In the rows, 128 means zero.
The rows of D fall into several groups, and each row is roughly a mix of its group's hidden directions.
D, 132 rows:
[[131 103 164  98 117 144 150  88 114  91 160]
 [129 132 181 102 127 115 174 151 159 151 121]
 [118 112 147 117  64 108 120 166 148 128 150]
 [106 178  88 130 132  94 145 146 122 157 105]
 [145 125 175  97  98 101 143 127 152 171 123]
 [101 136 105 119 104 147 154  68 129 102 149]
 [131 176  73 124 142 112 127 120 115 163 104]
 [116  90 167 157 102 153 136 137 171 107 117]
 [125  85 148 155 100 117 162 111 177 118 128]
 [126 160 104  82 147 117  96 126  81 144 140]
 [103 158 156 127 148 111 146  72 114 159 116]
 [106 107 146 161 103 125 129 141 177  82 116]
 [139 175  81 137 125 106 144 120 116 172 109]
 [ 99  92 126  97 114 107 107 134 149  77 152]
 [135 155 157 115 101 125 158 151 180 161 121]
 [126  76 134 179 112 150 119 153 148 116 106]
 [146  76 163 128 123 152 122 109 132  90 161]
 [121 127  81 157 151 152  96 101  99  96 128]
 [143 118 108 159 101 175  91 161 136 151 115]
 [ 71 124 123 136  95 141  81 106 121 107 130]
 [120 129  76 151 157 150 102 104  95  99 128]
 [149 141 114 159 125 157 121 118  98 183  95]
 [155 161 118  79 144  96 154 129 112 114 160]
 [116 119  95 122 184 149 128  86 106 132 103]
 [124 100  99 136  96 163  87 116  98 110 155]
 [137 167 104 121 142 110 125 129 122 189  92]
 [ 96  75 129 145 101 146  85 136 132 128 103]
 [114 118 126 107 115 117 119 151 173  71 157]
 [132  95 127 188 116 166 120 149 144 139 104]
 [111 109 102 143 177 157 114  85 110 119 106]
 [123 149  76 130 133 152 108 103 143 153  82]
 [ 71  88 161 146 145 120 136  98 137 121 116]
 [136  96 143 183 128 163 116 142 168 119 142]
 [136 155 137 122 142 135 120 102  82 188 113]
 [148 143 181 110 112 108 160 143 163 157 123]
 [121 104 163 171 127 163  85 115 138 156 122]
 [161 107 144 134  93  79  98 138 142 161 130]
 [169 155 134  97 158 123 167 123 133 166 107]
 [135 133 172 101 113 106 164 151 164 162 122]
 [161 154  86 137 155 112 130 102 132 168  98]
 [152 133 100 154 139 122 112 171 127 179  99]
 [129 115 143  99 151  80 177 132 109  99 137]
 [150 149 183 115  92 107 151 151 154 140 138]
 [139  85 140 180 113 135 119 128 163  92 117]
 [127 152 107 130 187 154 150 104 132  99 103]
 [143 167  97 126 159  99 153 134 105 172 117]
 [148 121 190 109 112 100 147 128 162 150 118]
 [158 102 108 155 110 126 123 185 136  98 151]
 [133 158 157 120 153 120 150 121  85 178 108]
 [124 146 112  82 179 119 115 136  86 146 135]
 [134 153 146 166 159 160 149 120 121 181 128]
 [142 182  92 123 144 103 107 132 113 161 101]
 [ 94 110 134 130  98 148  76 104 101 102 146]
 [128 109 143 142  71 108 101 162 114 119 164]
 [ 97  94 124 151 114 146 149 116 183 109 103]
 [120 153 128  79 142 127  91 143  78 139 145]
 [103  97 147 108 108  91 121 141 144  74 111]
 [134 173 102  73 126  98 142 122 124 105 147]
 [146  62 143 154 117 129  90 105 117 122 128]
 [143 118 127 159 108  75 148 108 177 121 118]
 [140 174  94 140 153 109 158 142 106 166 115]
 [149 160 122  98 131 105 113 130  71 140 163]
 [159 118 139 120 175 119 176 132 137 167 111]
 [126 147 110 136 188 159 140  91 116 109 107]
 [120 151 136 124 142 140 121 109  85 193 109]
 [128 137  85 135 186 144 132 100 133 143  94]
 [173 154 113 125 153 118 182 128 135 161 119]
 [177 153 146 107 171 106 162 146 132 140 125]
 [101  94 132 118  83 152  92 144 137  89 133]
 [140 142 189  90 104 115 164 131 139 140 134]
 [116 126 106 168 110 113  97 186 148 133 110]
 [117 161 132  85 121 146 116  74 106 105 144]
 [141  94 122 163 124 113 151 185 161 125 123]
 [105  96 181 126 133 136 119 163 140  86 139]
 [124  85 171 122  95 109 115 117 154  94 150]
 [138 117 177 106  94 102 141 140 149 174 129]
 [114 126 123 146 173 167 124  83 122  93 106]
 [141 167 130 136 174 153 153 102 144  93 105]
 [129 139 198 104 114 131 168 129 139 144 132]
 [114 149 111 152 171 176 137  98 139 105 105]
 [113  83 160 144  98 157 145 128 148  91 149]
 [167 146 117 125 174 115 160 144 134 171 109]
 [159 106 156 122  98  70 114 154 137 143 138]
 [143 113 114 127 100 134 110 174 165  82 145]
 [110 157 158  88 119 129 158  73 133 116 127]
 [160 153 134 115 188 102 161 147 141 136 123]
 [116  82 164 121  95 129 117 116 147  85 155]
 [136 167  81 131 140 126 138 118 120 178  96]
 [130 166  82 108 100 111 132 119 155  85 118]
 [137 128 169 152  81 105  97 141 162 109 120]
 [139 122 189 104  91 108 141 127 164 136 125]
 [151 119 150 114 189 117 156 133 131 167 108]
 [144 101 135 115  93  79 112 157 118 167 145]
 [125 127  85 175 126 148  84 116 124  93 129]
 [183 159  94 145 121 153 131 139 109 162 121]
 [129 137 171 119  88 117 151 165 153 165 141]
 [130 142 140 136 135 137 119 104  84 187  94]
 [112  95 122 127 100 110 121 145 161  67 117]
 [ 92 114 126 132  85 150  74 109 107 114 135]
 [132 161 111 141 134 171 115 126 111 190 126]
 [131 122 180  93 101 110 153 134 151 167 125]
 [138 157 152  74 110 144 113  93 105 103 142]
 [112 112 146 134  74 135  82 146 120  92 141]
 [133  97 126 158 117 169  94 159 162 123 156]
 [ 98 122 121 138  77 137  81 145 131  89 137]
 [118 143 149  84 121 137 146  82 126  84 151]
 [150 173  94 152 121 102 153 165 156 126 123]
 [128  90 132 130 112 119 114 147 168  70 151]
 [113  94 116 165 119 117 131 181 166 131 108]
 [113 118 165 172 101  99 106 164 130 148 108]
 [122 167  93 135 149 141 167 151  88 154 129]
 [132 105 129 168  91 131 131 107 175  88 122]
 [103 101 168 165 138 126 116  75 134 133 108]
 [162 138 114 115 169 124 184 125 143 159 115]
 [132 178  85 130 162 119 139 144  99 155 112]
 [146 180 107 116 131 125 158  82 112 114 155]
 [119 183  89 125 160 109 117 153 110 139 105]
 [128  91 143 159 105 107 160 114 175 100 133]
 [162 186 144  93 136  94 148 129 121 119 135]
 [117  82 158 128 103 153 129 118 138  82 160]
 [120 113  81 173 149 143  88 119 108 104 128]
 [132  93 171 167 112 142 161 144 156 105 136]
 [100 169 157 109 135 122 102  78 100 139 124]
 [150 142 166 121  75 104 130 157 118 128 164]
 [ 67 103 140 121 137 102 148  98 117 119  97]
 [131 110 114 154  70 114  80 144 132 131 148]
 [141 166 120 115 163 128 154  93 100 166 152]
 [124 126 118 191 124  94 125 172 140 115 140]
 [136 158 110  87 161 107 115 129  85 163 135]
 [110  79 107 168 122 163  99 101 137 137 134]
 [115 147 106 143 182 170 143 101 124 107 107]
 [183 143 127  98 171 125 156 143 127 154 119]]

In each list below, three rows fit none of the groups, and each other row fits one group, some only roughly. Which are they? Name them in the order they come.
  * K433: [112 113 143 156  99  85 160 132 177 114 121]
  * K489: [119 170 151  77 151 126 137  89 133 145 107]
  * K315: [167 142 107 108 167 100 179 139 118 136 129]
  * K840: [121 164 132 126 161 142 143  94  79 158 107]
  * K182: [134 123 129 170  91 156  87 145 153 128  93]
  * K984: [150 182  98 131 123 162 146 150 126 163 112]
  * K274: [134 180 134  85 134  98 145 136 145  92 148]
  * K324: [144 156 127 102 143 125 147  65 105  99 136]
  * K813: [143 117 143 173 101 105 144 120 181 125 100]
  * K3: [138 137 173 117  93 126 148  83 101 110 156]
  * K807: [ 97 125 134 150 144  97 131 180 172 117 112]

K315; K840; K324
  * K390: [139 118  91 145 171 147  84 128  94 103 125]
  * K26: [116  90 126 102 107  99 113 116 143  69 139]
  * K2: [118 160 166 138 151 131 141 104 105 183 111]
  * K347: [133 116 135 136  65 109 103 147 167 153 131]
  * K10: [117 125 158 112 142 107 129 113  78 159  81]
  * K257: [147 150 118  94 150  96 172 121 128  89 155]
  * K669: [102  82 103 130  84 160 121 128 145  96 138]
  * K429: [ 96  90 136  99 120  89 119 104 129  81 125]
  * K234: [ 83  97 101 136 108 155  78 120 129 147 126]
  * K868: [126 155 116 150 149  97 132 137  74 161  99]
  * K318: [134 134 123 123 176 181 133  99 151  94 119]

K390; K868; K318
  * K558: [ 94  73 132 169 133 147 104 106 130 144 116]
  * K864: [131 172  84 143 137 157 144 121 106 172 123]
  * K775: [114 132 141  77 169 149 140  78 129 121 127]
  * K904: [111 117 139 125 117 108 113 128 171  61 142]
  * K955: [149 187 111 128 159 100 138 125 123 147  92]
  * K116: [142 132  83 188 147 124 130 145 114 158 141]
  * K66: [114  77 113 114 122 109 133 128 146  73 156]
  * K935: [134 138  95 108 146 130  95 131  72 168 129]
  * K499: [147 107 149 151 121 136 158 111 191 102 121]
  * K792: [112  87 147 108 125  91 114 120 152  77 144]

K955; K935; K499
  * K554: [ 77 106 105 132  92 146  89 133 143 100 130]
  * K757: [179 168 130 104 132  98 160 146 115 119 150]
  * K349: [145 141  98 125 174 154 113 138 127 185 119]
  * K506: [154 137 119 138 136 146 143 124  82 192 126]
  * K410: [150 111 143 162 110 146 101 115 184 105 105]
  * K250: [135 125 131  86  92 151 154  80 121 108 155]
  * K524: [141 130 158  71 168 137 117 105  97 116 136]
  * K451: [101 113 122 112 150 153 144  59 117 123 144]
  * K397: [138  88 159 101  92 116 113 155 155 145 161]
  * K212: [161 165 128 126 163 169 142 115 109 169 128]

K349; K397; K212
